[[-40  -7  -4 -32  25]
 [ -5  37 -10 -23  17]
 [-50   0  14 -65  -5]]
:
[-40  37  14]

[[-74  66  72  39  13]
 [-29 -13  20 -31  21]
 [-15 -23  24  12 -57]
 [ 17  -6  22  10 -67]]
:
[-74 -13  24  10]

[[ -3   0]
 [ -1   7]
 [-22  -8]
 [ -5 -72]]
:
[-3  7]

[[-33 -28   7   8]
 [-72  -6  21  39]]
:
[-33  -6]

[[ 14 -38]
 [-77   6]]
:
[14  6]

[[  8  53 -19 -72  16]
 [ 77 -51 -23 -37  -9]]
:
[  8 -51]

[[ -2  -9]
 [-11 -11]
 [ 32 -62]
 [  3 -18]
 [-12 -39]]
:
[ -2 -11]
---
[[-32  27  62 -55  17]
 [-39 -12 -54   8  22]
 [-13  -2 -39  60  38]
 [-12 -78  58 -10   6]
 [ 53 -23  -1 -36 -24]]
:
[[-32  27]
 [-39 -12]]

[[ 42 -25]
 [ -9  39]
 [ 56  17]
 [-27 -79]]
:
[[ 42 -25]
 [ -9  39]]

[[  0  41   3  16  15]
 [-62  42   0   0  -5]
 [-34  -9   8  11   2]]
:
[[  0  41]
 [-62  42]]

[[-56  17 -44  48]
 [ 54  29 -19 -28]
 [-70 -12 -70  27]]
:
[[-56  17]
 [ 54  29]]

[[-44 -12 -62   2]
 [ 52 -34  19 -44]
 [-58  23  -9  -3]]
:
[[-44 -12]
 [ 52 -34]]

[[-61 -55  33  -9 -33]
 [ 84 -64  51   9   7]]
:
[[-61 -55]
 [ 84 -64]]
---
[[ 27  60]
 [  6 -28]
 [-28 -83]
 [-10  20]
 [ 49 -13]]
:
[[ 27  60]
 [  6 -28]
 [-28 -83]]

[[ 72  -2  44]
 [ 74 -35  33]
 [ 58 -31  34]
 [ 40 -45 -46]]
:
[[ 72  -2]
 [ 74 -35]
 [ 58 -31]]

[[ 21  43]
 [-10  -7]
 [-13  65]
 [ 35  30]]
:
[[ 21  43]
 [-10  -7]
 [-13  65]]

[[ -6  -3   1 -29]
 [-13  24 -16  36]
 [ 56 -25  35  15]
 [-28  23 -56  72]]
:
[[ -6  -3]
 [-13  24]
 [ 56 -25]]

[[ 34   1]
 [ 61   3]
 [ 50   1]
 [-19 -16]]
:
[[34  1]
 [61  3]
 [50  1]]

[[ -2 -36 -25]
 [ 26  47 -37]
 [  8 -68  38]
 [ -7 -45  -7]
 [ -2 -51  15]]
:
[[ -2 -36]
 [ 26  47]
 [  8 -68]]
---
[[ 16  30  42 -29  23   3  11  30 -35 -72  -4  -6]
 [ 13  41  50 -50  27  -6  58  16 -21 -69  -9  -4]
 [ 13  45  43 -26  33 -11  16  11 -11 -66  -6  12]]
:
[[ 30  42 -29  23   3  11  30 -35 -72  -4  -6  16]
 [ 41  50 -50  27  -6  58  16 -21 -69  -9  -4  13]
 [ 45  43 -26  33 -11  16  11 -11 -66  -6  12  13]]

[[-27  -8  19  13  -1  21  56  -2 -46  38  22  18 -38 -12  32   4]
 [  0 -79   1  15  31 -19  24  12 -31  -3   1 -13 -21   4   1   5]]
:
[[ -8  19  13  -1  21  56  -2 -46  38  22  18 -38 -12  32   4 -27]
 [-79   1  15  31 -19  24  12 -31  -3   1 -13 -21   4   1   5   0]]

[[  5 -14  -9   1 -31   2]
 [-42 -80  12  -7 -27 -70]
 [-25 -11 -21  18  -1 -49]
 [  1 -68 -30   0  35 -38]
 [ 40 -38  -3 -58  40   9]
 [ 18 -11 -15   1 -15  -8]
 [  4 -62 -15 -48  34  14]]
:
[[-14  -9   1 -31   2   5]
 [-80  12  -7 -27 -70 -42]
 [-11 -21  18  -1 -49 -25]
 [-68 -30   0  35 -38   1]
 [-38  -3 -58  40   9  40]
 [-11 -15   1 -15  -8  18]
 [-62 -15 -48  34  14   4]]

[[ 18 -36 -45   5  27   9   1  22  35  52 -52 -21 -24 -35  22   3]
 [ 16 -30 -82   3   1  -4   2  -6  22  72 -63 -31 -29 -22  36   2]
 [ 31   0 -22  34 -52   7  37 -14   1  35 -39 -44  15  -2  39  39]
 [ 10  39  15  25 -67  -5  28 -32 -29 -12   6 -27  25  26  10  25]]
:
[[-36 -45   5  27   9   1  22  35  52 -52 -21 -24 -35  22   3  18]
 [-30 -82   3   1  -4   2  -6  22  72 -63 -31 -29 -22  36   2  16]
 [  0 -22  34 -52   7  37 -14   1  35 -39 -44  15  -2  39  39  31]
 [ 39  15  25 -67  -5  28 -32 -29 -12   6 -27  25  26  10  25  10]]

[[ 41   0   0  85 -42]
 [ 34 -11  -6  65 -70]
 [ -2 -10   5 -31  39]
 [-27 -64   5  30  24]
 [ 19  17 -79 -13  -1]
 [ 14  12 -72   4   4]
 [-41 -45   8  30  16]
 [-41 -69   8  64  17]]
:
[[  0   0  85 -42  41]
 [-11  -6  65 -70  34]
 [-10   5 -31  39  -2]
 [-64   5  30  24 -27]
 [ 17 -79 -13  -1  19]
 [ 12 -72   4   4  14]
 [-45   8  30  16 -41]
 [-69   8  64  17 -41]]

[[ 29  54  18  20  25]
 [ 28  29   0 -34 -67]
 [ -7 -45 -37  16  15]]
:
[[ 54  18  20  25  29]
 [ 29   0 -34 -67  28]
 [-45 -37  16  15  -7]]

[[ 26  35 -14 -73  55  65  -4  45 -34  55  25  65]
 [ 32  -7  13  10   2  27  25  34 -36  19  -6  12]
 [ 20 -14  39  51 -23  11  34  32 -16  14  -1 -20]
 [ 28  23 -13 -51  42  49   2  35 -32  40  13  51]
 [ 12  11  15 -21  11  41   9  43 -28  43  17  12]
 [-21  12  53  34 -25  11  10  31  22  34  37 -40]]
:
[[ 35 -14 -73  55  65  -4  45 -34  55  25  65  26]
 [ -7  13  10   2  27  25  34 -36  19  -6  12  32]
 [-14  39  51 -23  11  34  32 -16  14  -1 -20  20]
 [ 23 -13 -51  42  49   2  35 -32  40  13  51  28]
 [ 11  15 -21  11  41   9  43 -28  43  17  12  12]
 [ 12  53  34 -25  11  10  31  22  34  37 -40 -21]]

[[-15 -20]
 [ -5  28]
 [-14   7]
 [ -5   6]
 [  3  37]
 [ -4  17]
 [ -3 -10]
 [ 36  -6]
 [ -6  -5]
 [ 21   1]
 [ 19 -27]
 [ -1  67]]
:
[[-20 -15]
 [ 28  -5]
 [  7 -14]
 [  6  -5]
 [ 37   3]
 [ 17  -4]
 [-10  -3]
 [ -6  36]
 [ -5  -6]
 [  1  21]
 [-27  19]
 [ 67  -1]]
---
[[ 58  48]
 [ 44 -76]]
:
[[ 48 -76]
 [ 58  44]]

[[-65 -18 -52  29 -67  46  49 -54  61]
 [ -9  -9   0  -5  -3   4  -1  -2  -8]]
:
[[ 61  -8]
 [-54  -2]
 [ 49  -1]
 [ 46   4]
 [-67  -3]
 [ 29  -5]
 [-52   0]
 [-18  -9]
 [-65  -9]]

[[ 51  64  27 -73  65 -10 -23  46 -68]
 [-49 -15  54 -40  50  31  12  36  24]
 [ 72 -15 -64 -69  61 -62 -21 -39  15]
 [ 46  -5  25  19  50  -1 -18  49  60]
 [-56  22  13  40  41  56 -32 -18  11]
 [ 58  16  -6 -15  18  26 -46  65 -17]
 [-26  -8  36 -53 -64  66  38   6 -47]
 [-41  60 -55  61 -57 -31 -57  50 -19]]
:
[[-68  24  15  60  11 -17 -47 -19]
 [ 46  36 -39  49 -18  65   6  50]
 [-23  12 -21 -18 -32 -46  38 -57]
 [-10  31 -62  -1  56  26  66 -31]
 [ 65  50  61  50  41  18 -64 -57]
 [-73 -40 -69  19  40 -15 -53  61]
 [ 27  54 -64  25  13  -6  36 -55]
 [ 64 -15 -15  -5  22  16  -8  60]
 [ 51 -49  72  46 -56  58 -26 -41]]

[[-53  -5 -63 -64  56 -38  12 -61]
 [ 32 -13 -50 -50   3 -34  26 -28]
 [  8 -50  55  62  17 -49  29 -50]
 [  6 -54 -13 -67  14  42 -16 -56]
 [ 25 -63 -17 -55  -8   6 -49 -15]
 [-29 -27  -3  55  -5 -66  22  -2]
 [-38 -18   5 -53  57  55 -25  17]]
:
[[-61 -28 -50 -56 -15  -2  17]
 [ 12  26  29 -16 -49  22 -25]
 [-38 -34 -49  42   6 -66  55]
 [ 56   3  17  14  -8  -5  57]
 [-64 -50  62 -67 -55  55 -53]
 [-63 -50  55 -13 -17  -3   5]
 [ -5 -13 -50 -54 -63 -27 -18]
 [-53  32   8   6  25 -29 -38]]

[[ 32  39 -61 -32  29 -57 -26 -71 -56 -22 -55 -52  43 -39]
 [-24 -31  50  45 -33   1  54  39  54  45  39  36  11 -11]
 [ 11  50 -64  22   9 -61  28 -76 -14  30 -51  -7  43 -54]
 [-22 -49  56  49 -25  23  45  63  51  33  57  55 -22   4]
 [ 39 -44  -4 -27 -32 -26 -24  62 -11 -34  40  35  14 -14]
 [-41  50  14  21  32  36  29 -69   3  25 -43 -39 -13  26]]
:
[[-39 -11 -54   4 -14  26]
 [ 43  11  43 -22  14 -13]
 [-52  36  -7  55  35 -39]
 [-55  39 -51  57  40 -43]
 [-22  45  30  33 -34  25]
 [-56  54 -14  51 -11   3]
 [-71  39 -76  63  62 -69]
 [-26  54  28  45 -24  29]
 [-57   1 -61  23 -26  36]
 [ 29 -33   9 -25 -32  32]
 [-32  45  22  49 -27  21]
 [-61  50 -64  56  -4  14]
 [ 39 -31  50 -49 -44  50]
 [ 32 -24  11 -22  39 -41]]

[[-55   1  19]
 [-61 -43   6]
 [ 68  65  16]
 [ 76  40 -17]
 [  6  27  40]
 [-58 -64 -65]
 [ 43  62  59]
 [-40 -63 -65]
 [-61 -64 -21]
 [ 40 -34 -60]
 [ 45  40  74]
 [ 75  56  16]]
:
[[ 19   6  16 -17  40 -65  59 -65 -21 -60  74  16]
 [  1 -43  65  40  27 -64  62 -63 -64 -34  40  56]
 [-55 -61  68  76   6 -58  43 -40 -61  40  45  75]]
